The rows of X fall into 4 groups, and each row is roughly a mix of its group's hidden directions; some rows fit no group.
X (149 x 10):
[[-16 -16 -12 -14  18  10 -13 -14  -3 -13]
 [ -7 -20 -16  -1 -12  19  -2 -17 -10  14]
 [  3  10  23  14 -20  -1 -12   5 -19   6]
 [  9  18  -1 -10  25   0  -1  22  11   9]
 [ -5 -27  10  -1  11   3 -12 -14 -10 -20]
 [  5  -9   4  14   8   2  21   1  29   9]
 [-10  16  -1 -18  25  -8 -13  -4 -12 -10]
 [ 12 -13   5  13 -30  -3  10  15   1   8]
 [ 17 -10  25 -15  15  15  -2   5   6  -3]
 [  0  -3  -2  -1  19  17  10  -9  17  25]
 [ -3   3  -6  -8 -12   3  12   6  22 -30]
 [  8  12 -10 -26  -4   0   4  16  18  15]
 [  9  10 -23  11   8   1  -2  -2   3 -30]
 [ 18   6   4   8  30  -1  -2 -15   7  13]
 [ 11   4 -14  23 -22   5  10  -8  16   2]
 [-20  -9  -4  -1  14   8  -2 -13  29   0]
 [ -9   3 -23  -9  -7  28   3   9  -1  13]
 [ -1 -10 -14 -12  -8   0  33  -9  -4   9]
 [-20 -16   0  13   6  -3 -11  -1  -2  29]
 [ -4   9  10   9  -5 -22   9  22  21   0]
 [  5  17   2 -15 -11  -7   0  -6  10 -31]
 [ -7   6  -7  10 -11 -27  21  14   7   8]
 [  6  30   8  11  -1 -24  -1   3   7  -5]
 [-11  13  14  -1   7  11 -27 -17   0 -11]
 [-11   3 -20   9  18 -26   2  -3  -1 -13]
 [-18  -9   0   6  28  15  -1  -5  18   0]
 [ 13  11   2  22  -1  25  12   5  12   8]
 [-20  16 -18 -17  -5  14  -6   6 -11  11]
 [  2 -11 -16  -7 -14  -4   8   2  14  30]
 [ 24  -3   2   7  -7 -25  -3   9  17  10]
 [  0   8 -10  14 -21  16  23  -5  14  -1]
 [-15   6   7  -9  10  26   9  -9   2  22]
 [ 21   7 -19   2 -15   4 -17   0  -8  19]
 [-12 -22 -17  -9   4  27   4  -2  -5  -6]
 [ -4 -12  -7   7   3 -35   4   2   1  17]
 [ -2   3 -20  10 -34  -7  -4  -2   7   2]
 [ 25  -7  -5  -9   8  15  21  14 -11  -2]
 [-21  29   5  -5 -16   4   8  -9   4   3]
 [ 16 -32 -14  -2 -12  -3  -7   6  -9  -2]
 [ -1 -17  -1  -5   6  32   5  -9  -7  16]
 [-14   6 -23  11 -20 -17   2  -9  10   5]
 [ -5 -11  -2  -9 -17  27 -19  -7  11  -5]
 [ 13   2 -11  16  31   1  -7  -4   1 -14]
 [ -7  -3 -17   5  -4  -8  29  -2 -13  19]
 [ 16 -22  10   6  -7 -15  -3  25   3  -2]
 [  8  19   0   5   6 -24  27   5   2  -3]
 [ -2  -8  29  20 -12 -18  -3   2   6   1]
 [ 12 -25  -7 -10  -8 -10  -6  18 -15 -11]
 [ 12  12 -23 -16  14  12   5  18   3   3]
 [ 20 -14  -8   1 -16 -21  -1  18  -7 -12]
 [  6  -3  20   2  -4 -35   2   3  -7  -9]
 [  7  -5   5  12   8  31 -15  14  -7   8]
 [ 13  -7 -16  -1   5  12 -19 -11  -3  25]
 [-13  28   2   4  13  12   4 -18  11   9]
 [-10   1 -11  -4 -23  -7  30  -2   9   3]
 [ -3 -28   7  -6   7 -21  -4 -13 -13  -8]
 [-20  -2  -1  11 -14  18   9 -25   2  -8]
 [  8   6  -3  -4  22 -31   0 -11  -9   4]
 [ -1 -12 -14   8 -13  -6  22 -22   5 -14]
 [-12   1 -18 -11 -10   9 -23 -21  -6  -8]
 [ 11  11   1 -11   1   6 -16  23 -19  15]
 [ -8  -7  17 -10  -6 -10  -5   0  33  -4]
 [  1  12   4 -18  -1  20 -13  17 -19  11]
 [-15  10  -5  11 -11 -20  15   3 -10  21]
 [  5  14 -20  25  -7 -10   5   8 -17  -6]
 [ 20  -9  18  -8  25 -12   1  10  -3  -7]
 [ 27 -11  18 -16   3  11 -15  -4   4   0]
 [ -1 -18   0  17   7  -8  13 -20  17 -16]
 [ -6  40   3   2  -5  -4   8   2   2  -8]
 [  4   5  -6 -17 -11  -6   2  25 -18 -19]
 [  6  14 -15   0  14  12  10  21 -16  13]
 [  8   8  12  21 -11 -25  17   7  -3   1]
 [ 10   1  -8  26  11   0 -23  15  -1   8]
 [ -1  16  10 -13 -13  16   2  -3  15 -25]
 [  0 -23   0  10   5  10  -3  24  16 -16]
 [-10 -20   0   4 -14  -2  13   9  21  20]
 [ 22   9 -24  -3  -4   2 -21   3  -8  12]
 [-14  14  -1  -7 -18  10  20  -8  21   3]
 [  1  15  -1   9  23 -21  21   4  -8  -1]
 [-20 -10   3   8  13  -4   1 -13  -5  29]
 [ 28  11  10  -7  -2 -18   2  -6 -12  15]
 [ 12 -16   8  -1  -9 -22 -12  21 -11 -10]
 [-23  -7   0  -4 -32   4  -5 -11   1  -3]
 [  5  -4   0  20  -7   7   6  32   6  13]
 [ -6  19  22 -14  19   5   5 -11   6 -12]
 [  5  -9  22   9 -14   7 -22   1 -20  -1]
 [  0   0 -17  -9 -18  19  25  -8  -7  -2]
 [-19  -8 -21 -10  -4  14 -14 -16  14   1]
 [ 16  -3  24 -19 -15  -5   0   2  -5  18]
 [-14 -19  11  10 -22  12   0 -16  -1 -12]
 [ -9  -4  -1 -16 -14 -24  10 -13  20  -7]
 [  7   0   6  12 -15  -6  13 -12  32   0]
 [-17  25 -12   6 -18  -1   6 -14 -10  -9]
 [-11 -10 -25   2  24  -8 -13 -12  -3  -5]
 [  2 -18  -3 -13 -19  -3 -20 -11  17 -12]
 [ 11  -9   5  22 -12 -22  20   8   0  -1]
 [  4  -2 -15  16 -19 -11  -3 -23  -2 -15]
 [-12   0 -17  11  -7  -9 -17 -14 -14  21]
 [  1  12 -11   2  17   0 -28  12   2 -19]
 [-11   7   8   0 -30  19  -5   6 -14   8]
 [  7  -9  19  -6  26  17 -18  -2   1   3]
 [  0 -10  -6  -8 -23   4 -21   5 -21 -11]
 [  9   1   4 -26  -6  -6   6 -10  14 -25]
 [ -2  -4 -18  -3  -3  -4  31  -8 -15  13]
 [-15  19   5  -6   3 -24  -9 -19   7  -6]
 [ -8 -20 -17 -13  -4  19  -9  -2 -16 -13]
 [  1   1  14  -9  11  10  10 -12  31  10]
 [ -1 -26 -14   1   6  17   7 -11  18  -8]
 [  9  -4 -10  11  28 -20 -13  -3 -12  -4]
 [  5 -35   5   0 -13   3  -5  16  -7  -2]
 [-10  13  33   7   3  -6   7   0   9  16]
 [ -2   6  -5  -9 -11  -6  10  15 -11 -33]
 [  6   8  10  17  17  -8  -9 -10  20  19]
 [ -3  12  16  -2   7 -23   6 -18  18 -12]
 [-30   3   4   1  -8  -9   7 -18  13  13]
 [-12 -11 -15  12 -13  24 -16 -11  -1   5]
 [  2  -1 -17 -19 -10  -6  17 -23 -10 -10]
 [ -5  -4  24  -9  -2  27  12  10   7   6]
 [ -8 -15   0  10   8   6 -30 -12  -9  15]
 [ -4  12 -20 -13 -10  14  -7   9 -17 -20]
 [-22  18  -4 -14 -15  12  20  -1   3   1]
 [  5   3  -9   7 -24  15 -11  24  -4 -12]
 [ -2  -2 -13  28 -11  -6 -12  18  -9  13]
 [ -3 -10  -8 -17  -3   8  31 -15  -2   8]
 [-11   9   1  16 -13 -13  17  21  14   9]
 [ 16  20  -1   5 -28 -12   9   7  -6   9]
 [  1  18   5  19 -28   4  -3  14   4  -8]
 [  7 -15  -3 -12  15 -12 -27  -9 -13  -6]
 [ 14   7 -10  -4 -20  -3  25  -7  -3  19]
 [ 15   2 -10 -16   0 -14 -20 -23   2  -7]
 [  6   9   3  15   6 -15  16  30   1   7]
 [  9  23 -12  -5  11   9   5  25  13  -2]
 [ -8   9 -13  -6 -15 -30   3  -1 -18  -5]
 [  2 -22  -1  28 -17   3   2 -12  10  -3]
 [ -1 -26  10  -4   5   2 -14  25  -4 -10]
 [  2  -8  -9   8  31  -7 -15 -16  11   2]
 [-10  -6   2   6  10  11   8  -6  36   7]
 [ -9  14  -7   9  27  -1 -16 -10 -16  -2]
 [-28   9 -16  -2  -5  -7 -15 -19   1   0]
 [  6  -1  16  25 -19 -15  17  -2   4  -3]
 [ -6 -22 -11  17  -9   5  26  -3   5  -8]
 [  4  30   6  -6  -9 -15   3  16  -5  14]
 [  0  29  11   0   2 -18 -14 -12  12   5]
 [ 12  -1  -2   5  -1  -2  31  24  -8   4]
 [-17  13  -8  18 -18  15  14   9 -10   7]
 [-10  -4   1  10  -8  -4  29  -7  13 -21]
 [ 14  -2  19  17  16  -4  21   1  -5 -13]
 [ 14   0   9 -17 -26   1  -9 -12   6  17]
 [  6   1   1 -19  -6  30  14  -9   2 -13]]
In each list below, two rows fit none of the groups, and each other row fits one group, some only roughly. Which are they? Name them in the order they come.
- Z_914: [ -8  29   0  10 -12  18   3   6  -8 -14]
- Z_271: [  8 -15  -6 -24 -14   8  18  -6  17  -4]
- Z_889: [  3  24  -2  -8  -7 -11  10  -3 -29  -6]
- Z_602: [  4 -22   2 -16  18  -9 -17   1  -5 -17]
- Z_466: [  6   3   2  16 -31  14  -8 -10   2 -13]
- Z_307: [ -4  21  17  -8   5 -18  20  -6   2 -15]
- Z_625: [  4 -30  17  -9   2 -14  -8   5  -9  13]
- Z_622: [ -5  13 -15   1 -18  -8   1 -19   6  24]
- Z_873: [ -3   1   2 -16 -13   2  31   1  18  -5]
- Z_364: [  0   8 -25  -7  -9  27 -10  -5 -10   3]
- Z_754: [ 12  -9  -8  -6   9 -16  -6 -19 -11 -25]
- Z_183: [ -3  -9   3 -15  -7 -13 -34  -8  -4   0]
 | Z_466 Z_754
- Z_147: [ -5   4 -12   6 -33  11   2   5  18  -3]
- Z_849: [ 2 18  6 19  1  9 -2 31  3  1]
- Z_239: [  9  13 -20  -5 -21 -15  15   7  12  10]
- Z_143: [ 16 -17  16  -2   0 -10 -16 -11  22  -4]
- Z_56: [  7 -29  -4 -14  12   9   1 -19  -2  12]
- Z_317: [ 13   3   8   1 -11  16  -1  21  18 -20]
- Z_973: [-26  22   1  -4 -17 -11  -5 -13  -6   1]
- Z_236: [-22  14  23  -8   7  12 -12   1 -12   5]
- Z_17: [-22   8   1  10 -17  12 -13  19  12  -5]
- Z_692: [ 10  25  -6  -8  15 -12 -15  18  -5  -4]
 | Z_239 Z_17
- Z_733: [  8  -1  12 -17  -6  12 -16   6 -29  -4]
- Z_153: [  3   7  -7   3 -10 -22 -26  -5  -2 -20]
- Z_795: [ -5 -11  11  16  26  -1  16 -12  13   8]
- Z_435: [  3   8 -25   6 -24   5  -3  -6  -8 -20]
- Z_191: [-17   6  12  11  -8 -19  23   9  -4 -11]
- Z_411: [ -4   8  15 -21 -18  17  12  11   2 -13]
- Z_964: [ 13 -17  11  -7   7 -11   7  27   4  13]
- Z_926: [-13  -6  18   0   5  12  18   3  19  21]
- Z_92: [ 25  11   2  14  15  14  -2 -13   6  16]
- Z_904: [-9 12 15 -2 26 13 11 -6 -9 16]
 | Z_795 Z_191
- Z_817: [-23  -8   9  -7  -4  17 -11 -16 -13 -13]
- Z_506: [  0  -2  20  12 -14  13 -15  13   0  23]
- Z_676: [  8  -2  -8  21  14  -5   1  20   3 -25]
- Z_215: [-6 -6 21  9 19 -2  9 17  6 21]
- Z_172: [-14  10  -9  24   2   0   4 -24  16   1]
- Z_89: [ 12 -26 -17  -1 -10  15  11   8  -8   9]
- Z_279: [ -5  -8 -10  -5 -13 -20 -23 -20   2  -9]
- Z_415: [ -6  -3  24   2  14  19   9  -3  14 -19]
- Z_461: [-21  -7   1  11  24  -7 -23  -1  -9   0]
- Z_516: [  6 -12 -22  18 -10   6 -24  -2  -8   5]
- Z_350: [ 13   0  -1 -10 -34  11 -14   3   0  -8]
- Z_24: [-9 -7 10 17 19  7  5  0 15 26]
- Z_315: [ -1 -12 -15  14  -3  10 -25 -10 -16  12]
 | Z_415 Z_461
- Z_105: [ 11 -12  -8  16 -22 -10  22  -7 -11  -1]
- Z_426: [  6   3  11  -5 -26  -9   5   8 -21  19]
- Z_66: [  4   7  -7 -31 -14  13   5  -4 -12 -13]
- Z_836: [ -5   1 -24  21  14  -4  -4 -14  19  -2]
- Z_543: [  7   8 -30  -1  25  -7  -3   4   6   7]
- Z_267: [ -9  -1 -13   7   4  14  33  -4  12  -8]
- Z_428: [ 30 -12   5   9  10  17  -5  11  10   6]
- Z_821: [ 11   2 -20   1   1 -13 -12 -10 -27  -9]
- Z_84: [-9  1 -3 17 -2 18 18 15 23 -3]
- Z_887: [  2   5   5  -7  27 -20  19   4  -7 -12]
 | Z_105 Z_66
- Z_565: [-12  -4   1 -10 -21   6  -8 -19  21  14]
- Z_636: [ -3   2  17  -8   9  18 -12   7  14 -26]
- Z_679: [ 20 -13 -16  -2  -7  16  19  14 -11   4]
- Z_894: [  9 -14 -14  12  -6 -16  10  -3  27   7]
- Z_736: [  7  -8  24  -7 -16   5  -8   9 -13  22]
- Z_929: [ -1 -11 -14 -31   6  14 -13   6   6   3]
- Z_806: [ 10  -2  12 -10   0 -12 -23   2  19 -21]
- Z_310: [ 12  14  -1 -20  -9  -7   5 -18  24  -1]
- Z_412: [ 10  -4 -20   1   2   0   7 -14   5 -31]
- Z_308: [  8 -11 -26   3  -2 -10   4  -8 -26   9]
- Z_898: [-14   7 -29  25   0  -4  -4  -4   2   3]
- Z_198: [-15  -8  -9  10  -3 -24  13 -18   9 -12]
- Z_775: [-18  14 -14  -4  15   5 -22 -18   2   0]
 | Z_636 Z_412
- Z_744: [11 13 17 -8 22 23  7 -5 -1  6]
- Z_58: [-21 -11  19  -9  18  11 -16 -10  -8   1]
- Z_353: [ 14  15  16  -3  31  -2   1  -1   3 -10]
- Z_246: [  0  -3  15 -15   3 -13  -2  32 -10  -5]
- Z_99: [  4 -10  -5 -28  16  10  -2  17 -13  10]
- Z_813: [-30  -8  -3  11 -13  -1  -9  -4   8 -20]
- Z_357: [-12 -29  13  11   7  -3 -16   1   1 -15]
- Z_781: [  5 -29   3  -1  -9  15  17  16   7   2]
- Z_675: [ -4 -20  20  -5  -6  26   6  -3  -9 -10]
- Z_971: [ -3  -6 -24 -12  -9  15  17   3 -11  17]
- Z_597: [ 24  -7  13 -19  -4 -14 -11   4 -16  -5]
 | Z_813 Z_971
- Z_906: [ 18  -3  -4  24 -18  -8 -17   1   3  14]
- Z_334: [-10 -13 -18  -2  -2   5  14  -4 -31  -1]
- Z_514: [  5   1  -9   7 -10 -14 -31  -3   1  18]
- Z_617: [ -1  29 -12  15 -14  14  -3 -12   6   2]
- Z_349: [ 25  23  -7   7   0 -15   9   0 -11 -11]
- Z_839: [  3   3   5  -3   9 -18  10 -14  23  23]
- Z_302: [-14  15  -3   0  -6 -20  22  14 -14 -10]
- Z_418: [ 10  -9  -1  10 -16  18  -8 -25   3 -16]
- Z_256: [-8 13 14 -4 30 -1  7 11 17  2]
- Z_807: [ 13   4  22  -1   1  16 -12 -12  24   1]
 | Z_334 Z_418
- Z_398: [-10  -7  17  -8  10 -25   8  -4  21  10]
- Z_13: [-16  16  11 -17   1  13   6 -26   0  -7]
- Z_402: [ 11  11  27   5 -10  -9 -20 -11  10  -4]
- Z_814: [ -9 -15 -13  -4  22  11  18 -12   8 -12]
- Z_631: [-13   6   7  12  23  -6  21   3  -2  20]
- Z_327: [-7 17  8  4 32 16 -7  1  3 -6]
- Z_102: [ 11   7   2  19   2  -1  -4   3 -31  16]
- Z_37: [ 10  -1  15   7 -11 -16 -10 -12 -28   6]
- Z_414: [-18   9 -19   5  -9   0  15 -17 -17  11]
- Z_884: [  7   2   1 -19   5 -26  -8 -20  -8  12]
 | Z_327 Z_37
